In the data rows, zero lies at 4.5, halfway between 4 and 5.
Here are some numbered points:
[5,0,9,3,9,3,7,8] 0
[7,3,4,5,4,4,3,6] 1
[7,1,7,4,6,3,4,4] 2
[4,6,6,5,4,4,4,2] 3
[5,4,5,2,3,5,2,3] 4
[3,6,4,4,4,4,6,2] 5
[4,3,5,2,6,4,5,5] 6
[1,2,3,5,2,3,5,4] 7
[2,6,4,5,2,2,5,2] 8
[3,6,8,8,3,4,5,5] 9
[4,6,3,5,0,5,4,4] 10
[5,7,3,4,4,4,4,2] 11
[5,8,5,5,5,4,5,4] 12
[4,7,7,5,7,6,6,5] 13
[4,1,4,2,3,6,3,6] 14
[5,1,5,5,6,3,1,6] 15
[2,7,2,5,3,3,6,1] 16
[3,4,5,7,4,4,4,6] 17
[3,5,6,6,7,2,5,4] 18
[4,4,6,3,3,4,2,3] 19
[5,6,6,7,9,3,7,6] 20
[4,4,6,5,5,2,4,5] 21
[4,5,4,5,5,5,4,4] 22
[4,4,5,4,3,1,4,4] 23
[6,6,6,4,3,6,8,5] 24
[5,2,5,6,3,3,3,5] 25
[3,9,6,6,7,2,3,1] 26
[4,1,5,3,6,6,7,6] 27
[6,5,2,3,4,7,5,6] 28
[3,4,4,5,3,5,3,5] 29
[7,1,9,3,6,5,6,6] 30
[3,3,5,5,5,2,4,5] 31
[5,0,7,3,7,6,6,5] 32
[5,4,6,6,7,3,2,4] 33
[4,4,6,5,7,3,2,5] 34
[4,5,7,5,5,5,1,4] 35
[4,6,7,5,8,5,6,6] 36
[6,3,6,4,6,4,4,4] 37
[7,3,5,5,4,4,3,5] 38
[3,4,3,5,2,6,7,4] 39
[6,5,4,5,6,6,7,6] 40
[3,7,4,3,5,5,7,4] 41
[6,2,1,3,4,4,5,6] 42
[4,3,4,5,4,5,6,5] 43
[1,2,3,5,2,2,5,5] 44
[4,4,5,3,3,4,2,3] 45
[4,9,5,6,7,2,3,3] 46
[2,6,1,5,1,4,5,5] 47
[4,4,2,1,4,8,4,5] 48
[3,7,3,5,1,6,2,0] 49
[1,7,0,3,0,8,5,2] 50
[4,5,7,6,4,5,1,4] 51
[5,4,3,4,1,5,3,5] 52
[3,7,0,4,0,7,7,4] 53
[7,2,5,6,5,3,5,6] 54
[2,8,4,3,4,6,6,4] 55
[5,6,4,3,5,3,3,1] 56
[5,7,3,4,4,4,5,3] 57
[4,0,2,5,2,8,6,7] 58
[5,2,3,4,4,5,4,8] 59
[5,5,3,5,6,4,7,5] 60
[5,3,7,4,5,5,6,6] 61
Which point above is nearest to each new point by angle? Its number follows each.
[4,8,7,4,3,4,2,1] 3
[6,5,4,5,6,6,7,6] 40
[3,9,7,5,4,5,4,2] 3
[4,5,5,4,3,2,5,4] 23
[4,6,4,5,6,4,8,4] 60
[4,7,6,5,4,5,4,3] 3
[5,3,7,4,9,3,5,8] 0
[5,0,5,5,6,3,1,7] 15
[4,0,1,5,2,9,6,8] 58
[4,5,2,5,5,4,6,5] 60
[5,1,6,5,7,3,6,7] 0
[4,6,8,6,8,2,4,5] 18
[5,7,3,4,3,4,6,4] 57
[4,3,5,5,7,3,5,6] 0
[6,4,2,3,4,7,5,5] 28
[7,5,4,2,6,5,4,6] 28
[4,8,4,5,4,7,5,3] 55
[4,6,5,4,4,4,7,2] 5
[5,1,6,7,3,3,3,5] 25
[6,2,1,2,1,5,7,4] 42
[2,4,2,5,1,6,8,4] 39
[4,2,4,5,8,2,6,7] 0
[4,3,4,5,3,5,3,5] 29
[4,4,3,4,5,4,6,5] 60
[2,8,6,5,0,6,2,1] 49
[3,2,2,5,1,7,7,4] 39
[1,6,3,5,1,2,5,3] 8
[3,4,5,5,5,3,4,4] 31
[4,5,4,5,6,4,8,4] 60
[5,6,6,7,8,3,7,6] 20
[7,3,5,6,3,4,3,4] 38
[5,7,5,5,8,3,3,5] 46
[5,3,3,4,3,3,4,5] 42
[5,5,4,5,6,4,8,5] 60
[2,5,6,7,2,1,5,0] 8
[6,3,7,3,8,4,4,4] 37
[5,0,6,4,9,3,7,6] 0
[4,0,3,5,3,8,6,8] 58
[5,1,5,3,5,6,6,7] 27
[5,3,5,4,5,5,5,8] 59
[4,7,5,3,4,5,4,4] 55
[4,9,8,7,6,7,6,2] 13
[5,4,2,3,2,4,4,4] 52
